(in the rows, 128 means zero)
These are runs of 7 systems, one row a step. Runs of the same system follow the same rule from any start.
vav, run 1 (8 x 18):
[[ 98 122 103 121 154 109  95 165  72 147  82 106  80 161 164 114 153 203]
 [ 86 143  64 135 152 124 109 127 105 115  36 172 135 146 163 125  86 130]
 [121 131  84 130 148 153 128  91 160 107  84 174 214 108 119 131 111  68]
 [165 136 143 139 127 158 116  96 184  94 171 113 187  96  97 115 194  85]
 [165 154 166 166  89 129 102 133 163 102 191  87  76 122 119 114 185 151]
 [125 145 132 167  74 108 122 141 127 151 139 131  38 134 138 131  85 185]
 [ 99 102 110 122 100 119 169 120 100 203  83 168 120 125 121 143  55 153]
 [107  96 124  92 146 136 174 115 100 188  89 145 206 130 107 135 156 109]]
lavu, run 2:
[[166  81 116  63 153 163 124 108 127 103 216 102 102  65 116  97 119 149]
 [ 85 106 171 113 116 112 133 105  76  99 116  63  36 124 110 107 125 137]
 [ 81 163 165 153 104  81 161 151 100 137  77 138 120 186 140 166 101  82]
 [147 143 124 116 145 120 151 160 146 157 144 175 220 144 139 167 106  81]
 [172  88 129  82 181 153 105 128 139 110 186  99 170  85 116 119 145 133]
 [127 109 154 118 164 128  97 120 104  66 128  65  60 119 129 100 147 153]
 [ 98 160 143 147 125 104 150 138 103  97  84 146  65 169 158 133  93 109]
 [122 148 114 115 114 126 181 126 135 147 129 195 162 141 140 153  80  72]]
lavu, run 3:
[[158  57 155  86 194 144 131 125 110 147 143  89 163  95  99 126 132 156]
 [122 112 170 119 191 130 126 122  97  85  83  78  94 147 124 108 187 143]
 [106 180 116 133 147 117 134 143 110  81  88 156 104 181 174 127 143  97]
 [118 156  74  99 116 135 138 126 137 106 149 186 154 123 158 135  79  77]
 [122 100 119 100 110 140 123  91 144 109 174 112 149  69  97 122  87  91]
 [126 110 198 148 115 110 114 117 131 105 146  61 106 112  89 134 129 114]
 [150 148 191 159 135  94 136 173 125 127 134 110  99 173 142 154 128 134]
 [158 132 127 103 162 122 161 169 110 156 142 168 125 160 164 148 105 145]]
sotu, run 4, 8 rows:
[[126 132 153 155 133 140 123  94 149  96  98 107 144 122  99 117 168  99]
 [157 157 147 159 123 127 108 140 156  94 152 115 108 140 135 125 161 127]
 [151 136 117 128 112 120 111 153 137 131 178 132 100 122 144 136  95 152]
 [121  98 124 110 114 124 145 124 110 167 133 137 113 109 119 133  78 150]
 [110 107 150 122 132 131 170 107 104 159  87 133 133 135 109 127 137 125]
 [127 145 144 128 146 129 142 134 124 123 107 129 151 159 135 125 187 110]
 [135 152 105 125 138 122  90 153 136 101 151 118 149 137 152 126 154 120]
 [120 121  93 127 121 121  81 131 132 107 140 116 120 103 136 123  82 141]]
vav, run 5 (8 x 18):
[[103 135  48 118 136 152  69 117 112 114  92 117 117 124 150  76 206 186]
 [ 74 176  56 174  85 131  78  98 145  91  56 148 126 132 142 106 141 114]
 [121 159 108 198  73 133 118  96 194 131  90 167 189 117 103 144 106  79]
 [184 117 163 177  99 147 136 112 198 170 156 128 188 100  79 144 160 132]
 [181 118 163 156 111 141 126 134 148 178 165 101  98 124 103 113 206 206]
 [122 142 100 146  98 126 125 145 101 179 107 142  52 153 153 108 157 219]
 [ 76 140  46 128  94 122 131 127  98 184  61 184 139 143 155 126 100 153]
 [ 89 123  76 128 120 137 120 108 134 165  70 154 239 118 114 135 144  92]]
Famap, run 6, 8 rows:
[[199 128 112 147 136 153  89 138 191 128 187 135 176  95 123 129 147 154]
 [146  97 105 140  90 153  92  98 148 143 165 100  86  70 100  93 136 196]
 [ 93 133 112 159  65 134 146  93 114 171  80 146  68 128 112 108 133 173]
 [118 160 122 160  92 127 184 126 134 191  78 194 161 167 128 144 146 115]
 [167 137 133 136 132 132 135 146 163 171 147 139 224 138 117 150 183 114]
 [159 108 132 142 136 134  62 143 150 136 163  73 160 101 111 120 186 176]
 [123 119  98 171 112 128  64 121 132 132  95 103  75 110 127 104 126 207]
 [123 136  83 167 101 144 147  99 143 159  64 196  99 128 133 122  82 166]]
fidev, run 7 (8 x 18):
[[136  97 119 121 150 178 110  52 161  58 125 104 137  60  89  87 145 102]
 [141 161 179 157 104 136 131  95 157  56 157  94  62 125 111 106 173 103]
 [140 174 174 147  72  93 152 166 137 130 200 132  84 159 144 156 109 104]
 [124 107 152 102 106  92 152 173 102 194 174 124 149 129 123 171  66 128]
 [112  65 152  90 175 120 139 135  79 173  97  96 159 122 109 138 125 152]
 [130 115 135 112 202 141 138 128  99 109  68 118 127 153 142 113 182 148]
 [142 170  87 118 160 142 121 138 135  78 124 170 122 155 178 113 148 114]
 [117 154  74 111 105 134 109 116 148  87 164 159 136 104 148 125  78  87]]
seka, run 8, 8 rows:
[[134 133 115 123  96  95  80 189 125 169 191  97 149 132 144 146 132 160]
 [117  84  98 118 153 115  83 151  95 161 101 106 111 111 138 123  89 204]
 [133  94 136 131 196 147 157 105 106 130  40 150 111 133 126 121 105 159]
 [158 144 147 123 168 163 188  98 148 105 101 175 156 143 126 123 164  84]
 [139 171 106 110  98 148 130 116 161  98 188 142 167 121 132 114 188  69]
 [ 86 153  80 128  58 110  64 130 131 107 171  97 118 106 133 113 128 119]
 [ 87 116 131 171  92  92  87 132 114 138  89  98  84 120 120 140  61 159]
 [156  95 190 170 156 117 162 131 133 160  77 133 114 139 102 157  81 155]]
Rufe, run 9:
[[120 162 115  93  96 121 121 157 107 131 197 107 110 149 154 110 204 126]
 [ 62 138  97 101  89  84  92 163  75 137 140  97 108 140 156 135  97 122]
 [ 86  98 136 140 134  95 124 136 103 150  69 124 147 126 119 163  35 120]
 [171  96 174 160 189 143 155 111 154 132  71 144 172 124  98 148 105 127]
 [201 130 146 134 187 171 135 115 167  92 145 135 134 127 129 106 198 144]
 [138 159  83  97 114 149 100 123 129  82 193 124  78 117 157  88 178 139]
 [ 59 144  81  94  53 110 121 120  95 123 161 129  85 116 141 121  83 103]
 [ 76 116 157 139  80  95 164 121 110 172  97 132 154 129  97 164  60  82]]
Rufe, run 10:
[[133 162  96 102 149 151 148 110 133  73 130 174 121 137 159 111 133  83]
 [113 154 101 101  96 130 122 121 144  93 185 140 158 108 136 131 110  64]
 [107 120 165 133  88 102 108 127 135 116 166  78 140 104  96 144 103  89]
 [139 115 207 171 126  99 129 142 130 125 119  84  93 137 105 149 109 138]
 [175 126 171 145 167 122 158 159 124 142 124 141  86 161 144 143 116 170]
 [161 119 109  78 168 148 161 149 107 147 159 162 114 137 160 121 132 156]
 [ 98 116  90  54 145 140 140 119  87 119 148 129 139 115 141 111 138 104]
 [ 71 131 124 104 121 112 118 110 106  90 107 105 151 122 123 129 120  62]]
seka, run 11, 8 rows:
[[124  99 142 112 129 143 103 102 127 125 144  68 150  97  92 105 198 137]
 [119 153 132 148 138 112  85 150 115  88 109  89  83 158 150 113 175 153]
 [138 158 104 151 130 114 126 163 131 127 111 177 101 159 171 144  71 142]
 [143 107 108 116 123 147 164 105 141 168 127 182 153  99 116 139  67 125]
 [123  96 147 111 122 153 154  77 129 141 126 108 154  94  78 110 172 114]
 [116 151 156 142 122 119 110 133 125  98 128  84 121 147 126 114 213 116]
 [129 171 111 153 116  99  86 179 134 114 140 129 114 161 172 142 122 137]
 [137 116  92 131 125 126 118 139 133 155 127 162 129 110 140 143  46 158]]
Famap, run 12, 8 rows:
[[110 106 102  89 166 145 142 101 107 100 103 152 120 106 134 120  71 111]
 [114 129 140  99 148 149 165  87 121  84 119 138 130 118 118 118 130  69]
 [119 158 160 118 120 120 137 124 133  72 160 106 127 137 130 126 156  63]
 [119 148 153 126 110  92 100 162 126  91 179  88 109 135 141 146 106  99]
 [120 109 146 117 132  94 115 159 103 127 144 104  98 124 135 153  50 138]
 [128  94 153 102 170 122 165 131  91 138 102 135 101 132 129 140  72 139]
 [134 120 144  87 183 145 177 124 100 114 115 147 124 147 141 120 144 110]
 [120 149 112  84 152 135 126 135 113  82 156 124 140 141 154 114 171  89]]
sotu, run 13:
[[156 140 143 147 181 131 119 125 164  65 107 139 166 131 134 146  99  80]
 [181 113 154 120 162 153 111 113 164  69 188 106 125  89 113 120 120 116]
 [137 116 146 107 102 133 130 109 122 103 194  92  54  97 114 106 124 142]
 [ 94 141 148 114  76 107 169 134  92 149 148 131  60 145 134 133  98 125]
 [100 137 156 117 118  95 176 157  98 164 112 147 149 167 137 166 100  88]
 [126 114 162 114 179 107 129 158 114 127 110 105 197 150 126 155 137  93]
 [139 110 142 115 195 127  78 141 122  72 125  76 138 121 133 119 154 133]
 [132 131 109 116 153 140  94 117 119  63 135 115  61 114 149 100 106 145]]
fidev, run 14 (8 x 18):
[[ 76 107 117 112  97 110 132 119  93 153 109 119 106 115 120 133  73 133]
 [104 114 156 143 134 128 168 103 116 154  57 135 150 141 102 135 133 110]
 [163 140 146 148 163 143 139 130 154 127 110 141 180 151 125 131 191 121]
 [165 144 103 124 149 137  77 153 149 102 174 118 140 123 151 117 157 150]
 [114 126  93 117 107 121  88 128 119 102 152 112  73 103 144 113  79 154]
 [ 90 118 132 133  93 124 160  96 110 139  94 143  82 119 113 129  71 121]
 [128 130 165 144 115 135 192 102 135 163  95 154 162 141  99 138 150  94]
 [163 137 146 131 144 134 124 146 152 142 154 115 190 139 121 137 203 121]]

Which system made each run below?
run 15, 2 rows:
[[128 110 167 159 157 138 164 105 117 148  43 128 116 151 106 120 166 155]
 [167 173 124 148 156 147 141 140 155 114 113 170 143 169 158 122 190 130]]

Famap
run 16 (2 x 18):
[[124 184 133 158 135 120  87 123 165  18 132 111 136 140 144 126 141  48]
 [162 147 148 152 117 112  83 143 177  60 202 109 108 100 134 147  55  99]]

sotu
run 17:
[[106 102  93 126 127 141  97  92 115  86 105 115  57  87 127  95  72 160]
 [113 128 128 136 101 151 191  70 135 132  88 184  98 112 109 121  77 101]]

Rufe
run 18, 2 rows:
[[147 110 134 139 174 131  99 130 156 101 112 118 202 111 117 144 109  99]
 [173 102 149 137 183 150  91 115 154  75 142  94 111  95 117 115 123 149]]

fidev
run 19:
[[ 99  95 177  93 186  87 142 176  48 143  92  81 105 172 146 149 119 146]
 [106 127 133 105 208 113 151 154  86 111  51 149 163 176 159 152 112  96]]

lavu
run 20, 2 rows:
[[168 170 136 162 163 129 103 152 171  75 128 142 153 153 153 140 146 103]
 [178 139  99 109 148 154 126 129 151  91 186 161  95 110 156 115 100 141]]

lavu
run 21, 2 rows:
[[116 118  67  68 125 137 126 143  90 161 165 143 108 117 156 110 124 172]
 [ 62 119  74 101  97 131 137  96  91 154  84 149 137 115 126 115 107 116]]

sotu
run 22, 2 rows:
[[107 107 120 112 120 124  94 116 109 106 142  84 101 102 118 111 120 138]
 [ 94 132 132 144 118 114 129 114 109 115  80 126  91 135 129 126  97 126]]

Famap
run 23 (2 x 18):
[[159 138  78 162 121 153  63 119 196 120 140 136 216  91 117 121 160 126]
 [149 104 118 181  86 149  70  88 183 122 141  97 124  61  81 105 129 168]]

Famap
run 24 (2 x 18):
[[110 126  87 115 150 130 105 123 134 110 109 141 190 116 133 132 112  94]
 [132 118 130 147 135 137  88 102 160  88 125 105 161  92 104 125 118 105]]

Rufe
run 25 (2 x 18):
[[131 146 135  97 148 141 153 121 115  89 149 132 108 139 145 114 160 100]
 [105 157 117 100 113 111 126 142 116  95 166 127 124 137 153 131 117  81]]

Rufe
run 26 (2 x 18):
[[187 143 140 125 115 144 157 146 147 160 196 149 102 136 135 124 169 166]
 [110 128  94  82  86 118 121 154  92 171 187 121 110 124 148 118 143 158]]

fidev
run 27, 2 rows:
[[134 119 123 173  87 130  93 115 154 155 122 106 120 102 102 119 141 172]
 [129 124 124 165  96 135 132 112 130 169  93 135  93 128 111 115 146 184]]

Rufe
run 28:
[[168 129 114 118 166 157 185 119 141 137 115 209 131 135 147 134  87 127]
 [143 116  85  61 136 164 152 109 127 136 185 157 160  97 127 106 149 116]]

vav
run 29 (2 x 18):
[[114 125 159 147  88 130 165  87 146 136 121 137 141 113  88 136 112  84]
 [149 140 173 142 102 117 137 144 150 143 172 102 161 137 108 143 174 105]]

lavu
run 30, 2 rows:
[[ 96 147 182 167  71  91 109 130 135 119 134  69 124 136 100 140 152  94]
 [153 136 197 187 124  91 131 167 140 147 117 114 112 161 124 165 101 144]]

vav
run 31:
[[129 159 104  95 136 121 113 157 120  87 179 133 112 137 171 126 125 105]
 [ 99 122 102  99 106 115 110 128 116 111 156 127 125 103 135 135  56 102]]

sotu
run 32 (2 x 18):
[[166  97 189 139 113 128 141 112 155 126 184 100 110  85  85 144  68 121]
 [162 108 222 136 134 114 171 145 117 153 159  92  83 144 104 142 143 149]]

lavu
